Here are some points, one per row:
array([ 0.20, -0.66,  0.12,  0.60, -0.07,  1.05, -0.25, -0.94])
array([-1.87, -1.29,  1.32, -0.39, -1.67, -1.88, -1.09,  2.57])
array([ 1.15, -0.46, -0.08,  0.69,  0.83, -0.22,  0.35, -0.06])
array([-0.59,  0.49,  0.38, -1.19,  0.84, -0.25,  0.17,  0.18])
array([ 0.34,  0.14,  0.25,  0.22, -0.58, -0.19, -0.51, -0.18])
array([-0.12, -0.17,  1.17, -1.55,  1.67, -0.73, -0.31, -0.67])
array([ 0.19,  0.74, -0.98,  1.22, -0.14, -0.14,  1.26,  0.41])
array([ 1.32, -0.68, -0.92,  1.83,  0.41,  0.13,  0.42, -0.48])
array([-1.11, -1.40,  1.36, -0.61,  0.40, -1.59, -0.43,  0.64])
array([-0.07, -0.99, -0.82,  0.51, -2.16,  0.78, -1.09,  0.24])
array([ 1.08,  0.76, -1.59,  1.17,  1.01,  0.76,  1.37, -0.76])
array([ 1.95,  1.40,  1.38, -0.86,  1.23,  0.74,  0.01, -1.92])
array([-1.80, -1.08,  1.94, -1.08, -0.98, -1.65, -1.33,  2.35])
array([ 1.14,  1.56,  0.31, -0.33,  0.51,  0.52,  0.41, -0.98])
array([-1.92,  0.30, -3.39,  0.07, -3.31,  2.92,  0.13,  1.19])
array([ 0.11, -0.52, -1.34, -0.40,  0.11, -0.60, -0.20,  0.30])
array([ 0.91, -0.14,  0.23,  1.37, -1.09,  0.39, -0.36, -0.12])
array([ 0.80,  1.11, -0.73,  0.51,  0.22, -0.07,  0.71, -0.72])
array([-0.08, -1.96,  1.16,  1.27,  0.07, -0.91, -0.83,  0.03])
array([ 0.15,  1.73, -1.38, -0.45,  0.91,  0.74,  1.53, -0.07])
array([-0.70, -0.82,  1.27, -0.70, -1.26,  0.60, -1.04,  0.79])
array([-0.10, -0.51, -0.21,  1.05,  1.03, -0.26,  0.15, -1.42])
array([-0.75,  0.63, -1.88, -0.91,  0.26, -0.40,  0.95,  0.75])
array([-0.45,  0.55, -0.40,  0.14,  0.37,  0.89,  0.30, -0.34])
array([ 1.05,  1.25,  1.02, -1.58,  1.08,  0.05, -0.13, -1.04])
array([-1.34, -0.67,  0.35,  0.32,  0.05, -1.30,  0.23,  1.05])
array([ 0.51,  0.71,  1.46, -0.94,  0.27,  0.61, -0.41, -0.79])
These points spread out most along one direction. For each point below, how far along it does it lie, from 0 to 99? The average is 50, and the first point in the table lies past the average.
array([-1.11, -1.40,  1.36, -0.61,  0.40, -1.59, -0.43,  0.64]) 29
array([ 1.95,  1.40,  1.38, -0.86,  1.23,  0.74,  0.01, -1.92]) 73
array([-0.07, -0.99, -0.82,  0.51, -2.16,  0.78, -1.09,  0.24]) 40
array([ 0.51,  0.71,  1.46, -0.94,  0.27,  0.61, -0.41, -0.79]) 55
array([ 0.15,  1.73, -1.38, -0.45,  0.91,  0.74,  1.53, -0.07]) 69
array([-0.59,  0.49,  0.38, -1.19,  0.84, -0.25,  0.17,  0.18]) 49
array([-1.92,  0.30, -3.39,  0.07, -3.31,  2.92,  0.13,  1.19]) 45
array([-0.10, -0.51, -0.21,  1.05,  1.03, -0.26,  0.15, -1.42]) 58
array([ 0.19,  0.74, -0.98,  1.22, -0.14, -0.14,  1.26,  0.41]) 58
array([-1.34, -0.67,  0.35,  0.32,  0.05, -1.30,  0.23,  1.05]) 34
array([-0.08, -1.96,  1.16,  1.27,  0.07, -0.91, -0.83,  0.03]) 36
array([ 1.08,  0.76, -1.59,  1.17,  1.01,  0.76,  1.37, -0.76]) 74
array([-1.87, -1.29,  1.32, -0.39, -1.67, -1.88, -1.09,  2.57]) 10
